[[ -9  82 -29]
 [-60  43  10]
 [ 33  40 -35]]
->
[[ -9 -29]
 [-60  10]
 [ 33 -35]]

[[-21  43 -33  94 -66 -38  -7 -22  68  -6  46]
 [ 41 101  62  -5  47  11 -12  21  31  32  70]
 [-25  -6  19 -14 -56 -79 -82 -53  26 -65  13]
 [ 51  13 -66  98  13 -30  83  -7 -26   1   8]]
->
[[-21 -33 -66  -7  68  46]
 [ 41  62  47 -12  31  70]
 [-25  19 -56 -82  26  13]
 [ 51 -66  13  83 -26   8]]

[[31 30 21 33 20 18 62 23]
 [22 11 48 11 41 38  6 47]
 [11 15 40 10 29 25  8 46]
 [38 25 18 26 15 12 80 17]
 [37 20 19 16 22 20 26 20]
 [52 50 32 60 33 40 28 20]
 [13 30 20 33 18 23 66 39]
 [24 12 41  9 31 20  4 39]
 [19 23 33 21 31 43 15 40]]
->
[[31 21 20 62]
 [22 48 41  6]
 [11 40 29  8]
 [38 18 15 80]
 [37 19 22 26]
 [52 32 33 28]
 [13 20 18 66]
 [24 41 31  4]
 [19 33 31 15]]

[[ 89 -50  17 101]
 [ 23  50  17  21]
 [-10 -10 -14 -10]
 [-19  17  63   3]
 [ 56  43  40 -10]]
->
[[ 89  17]
 [ 23  17]
 [-10 -14]
 [-19  63]
 [ 56  40]]

[[45 45 39 57]
 [46 39 44 73]
 [50 58 44 34]
 [51 41 60 49]
 [48 58 42 42]
 [40 56 43 47]
 [43 36 35 77]
 [44 91 40 29]
 [49 37 73 41]
 [35 87 30 47]]
->
[[45 39]
 [46 44]
 [50 44]
 [51 60]
 [48 42]
 [40 43]
 [43 35]
 [44 40]
 [49 73]
 [35 30]]

[[-12  31  13  35 -55 -35 -38  29  65 -51]
 [-26  58  55  24 -18 -23 -47  57  32 -24]
 [-24  55  39  30 -32 -32 -49  46  43 -34]
 [-36 -26  -9 -21  72 -41  16 -42 -34  52]
 [ 10  28  47 -20  32  63  -3  42 -59  40]
 [-38  10  -6  30 -19 -79 -36  -9  61 -30]]
->
[[-12  13 -55 -38  65]
 [-26  55 -18 -47  32]
 [-24  39 -32 -49  43]
 [-36  -9  72  16 -34]
 [ 10  47  32  -3 -59]
 [-38  -6 -19 -36  61]]

[[  55  -82  -14  -26  -47  -38  -65   10   -4]
 [  22  -28  -15  -14   -5  -14  -30    9    2]
 [  71 -101  -14  -50  -58  -53  -40    9   -7]
 [  22  -38  -15  -11  -25  -20  -37    9   -3]
 [  71 -101  -22  -26  -58  -53  -65   10   -7]
 [  24  -28  -22  -11   -5  -14  -30   10    2]
 [  38  -50  -36  -26  -18  -20  -40   12    2]
 [  51  -57  -43  -45  -14  -26  -40   14    2]
 [  57  -57  -43  -50  -19  -20  -49   14    2]
 [  48  -57  -38  -30  -19  -20  -45   14    2]]
->
[[ 55 -14 -47 -65  -4]
 [ 22 -15  -5 -30   2]
 [ 71 -14 -58 -40  -7]
 [ 22 -15 -25 -37  -3]
 [ 71 -22 -58 -65  -7]
 [ 24 -22  -5 -30   2]
 [ 38 -36 -18 -40   2]
 [ 51 -43 -14 -40   2]
 [ 57 -43 -19 -49   2]
 [ 48 -38 -19 -45   2]]

[[ 27  11  31  69  37 -31 -29  12  64  67  -4  29]
 [ 73  93 -59 -42 -60  86  74  93 -27 -40 100 -57]
 [ 46  44  -6  24  -2  16  13  45  28  24  38  -6]
 [ 34  30   9  39  12   1   0  31  38  38  23   8]
 [ 51  43  -4  46   2  -6  -8  43  48  46  31  -5]
 [ 18  19  18  11  18  27  26  19  12  11  22  18]]
->
[[ 27  31  37 -29  64  -4]
 [ 73 -59 -60  74 -27 100]
 [ 46  -6  -2  13  28  38]
 [ 34   9  12   0  38  23]
 [ 51  -4   2  -8  48  31]
 [ 18  18  18  26  12  22]]
---
[[ 85  82  83  51 -12  21  11  71 -85  10]
 [ 52  46  49  61  28  54 -29  36 -48 -29]
 [  1  -3   3  32  74  68 -75 -13   2 -77]
 [ 21  16  22  47  58  72 -60   6 -18 -60]
 [ 12  15  14 -24 -79 -53  82  24 -14  78]
 [ 27  29  24  -7 -69 -41  71  40 -29  69]
 [-75 -73 -72 -38  30  -4 -30 -72  76 -28]
 [  8  10   5 -22 -77 -58  78  22 -10  82]]
->
[[ 85  82  83  51 -12  21  11  71 -85  10]
 [ 52  46  49  61  28  54 -29  36 -48 -29]
 [ 27  29  24  -7 -69 -41  71  40 -29  69]
 [ 21  16  22  47  58  72 -60   6 -18 -60]
 [ 12  15  14 -24 -79 -53  82  24 -14  78]
 [  8  10   5 -22 -77 -58  78  22 -10  82]
 [  1  -3   3  32  74  68 -75 -13   2 -77]
 [-75 -73 -72 -38  30  -4 -30 -72  76 -28]]

[[-27  18  46  26 -23 -50 -23  29  51  21 -34 -54 -18]
 [ 25  22  -5 -26 -19  10  28  14 -15 -28 -10  21  30]
 [ 18 -34 -49 -14  35  46   9 -35 -42  -4  36  37  -1]
 [-31 -68 -34  37  70  31 -41 -73 -28  47  76  25 -53]
 [ 30 -71 -97 -24  73  94  18 -76 -92 -12  77  88   8]
 [ -8 -31 -19  14  32  16 -18 -33 -12  24  35   8 -29]]
->
[[ 30 -71 -97 -24  73  94  18 -76 -92 -12  77  88   8]
 [ 25  22  -5 -26 -19  10  28  14 -15 -28 -10  21  30]
 [ 18 -34 -49 -14  35  46   9 -35 -42  -4  36  37  -1]
 [ -8 -31 -19  14  32  16 -18 -33 -12  24  35   8 -29]
 [-27  18  46  26 -23 -50 -23  29  51  21 -34 -54 -18]
 [-31 -68 -34  37  70  31 -41 -73 -28  47  76  25 -53]]

[[ 28  39  -1  -3  42  -2]
 [ 33  14  52  51  17  51]
 [ 63  46  77  64  48  74]
 [ 40  52   9   0  55   6]
 [-38 -58   5  39 -55  14]
 [ 73 100  21  -6 102  14]
 [ 32  -9  86  91  -6  87]]
->
[[ 73 100  21  -6 102  14]
 [ 63  46  77  64  48  74]
 [ 40  52   9   0  55   6]
 [ 33  14  52  51  17  51]
 [ 32  -9  86  91  -6  87]
 [ 28  39  -1  -3  42  -2]
 [-38 -58   5  39 -55  14]]

[[-36  14  24  17 -34 -55 -71]
 [ 29 -67  29 -60 -15 -25 -34]
 [-38 -51  28  35  43  41 -47]
 [ -3 -92 -24  20   6   9 -47]
 [-42  34  35  55  63 -14 -20]
 [ -5 -22   6  65   6 -78 -30]
 [ -2 -37 -72  59  39 -14  -2]
 [-11 -25   3  74  59 -43 -11]
 [-47 -10  51  37  -1 -15 -72]
 [-34  13 -10 -11 -37 -51 -78]]
->
[[ 29 -67  29 -60 -15 -25 -34]
 [ -2 -37 -72  59  39 -14  -2]
 [ -3 -92 -24  20   6   9 -47]
 [ -5 -22   6  65   6 -78 -30]
 [-11 -25   3  74  59 -43 -11]
 [-34  13 -10 -11 -37 -51 -78]
 [-36  14  24  17 -34 -55 -71]
 [-38 -51  28  35  43  41 -47]
 [-42  34  35  55  63 -14 -20]
 [-47 -10  51  37  -1 -15 -72]]

[[ 25  47  22  61 -19  48 -45  26 -10 -56 -22 -29]
 [ 26  41  55  95 -35  31 -49  31 -12 -51 -45 -12]]
->
[[ 26  41  55  95 -35  31 -49  31 -12 -51 -45 -12]
 [ 25  47  22  61 -19  48 -45  26 -10 -56 -22 -29]]

[[ 89  91 -93 -90  90 -96   5  72]
 [ 82  72  80 -82  86 -83 -71  62]
 [-93 -86 -90 -82  91  88  95  86]
 [-48 -79  90  68 -82  -4 -60  64]
 [ 69  91 -92  66 -80  -5 -76 -88]
 [-86 -89  88   2  84  82  94  88]]
->
[[ 89  91 -93 -90  90 -96   5  72]
 [ 82  72  80 -82  86 -83 -71  62]
 [ 69  91 -92  66 -80  -5 -76 -88]
 [-48 -79  90  68 -82  -4 -60  64]
 [-86 -89  88   2  84  82  94  88]
 [-93 -86 -90 -82  91  88  95  86]]

[[-21  29 -33  10   9  23   3 -24  40  27 -38 -37  31 -32]
 [-14  28 -34  11   6  22   4 -26  38  28 -39 -37  29 -31]
 [ 81  -5 -41  48 -44   3  20 -50  15  10 -12 -17 -54  14]]
->
[[ 81  -5 -41  48 -44   3  20 -50  15  10 -12 -17 -54  14]
 [-14  28 -34  11   6  22   4 -26  38  28 -39 -37  29 -31]
 [-21  29 -33  10   9  23   3 -24  40  27 -38 -37  31 -32]]
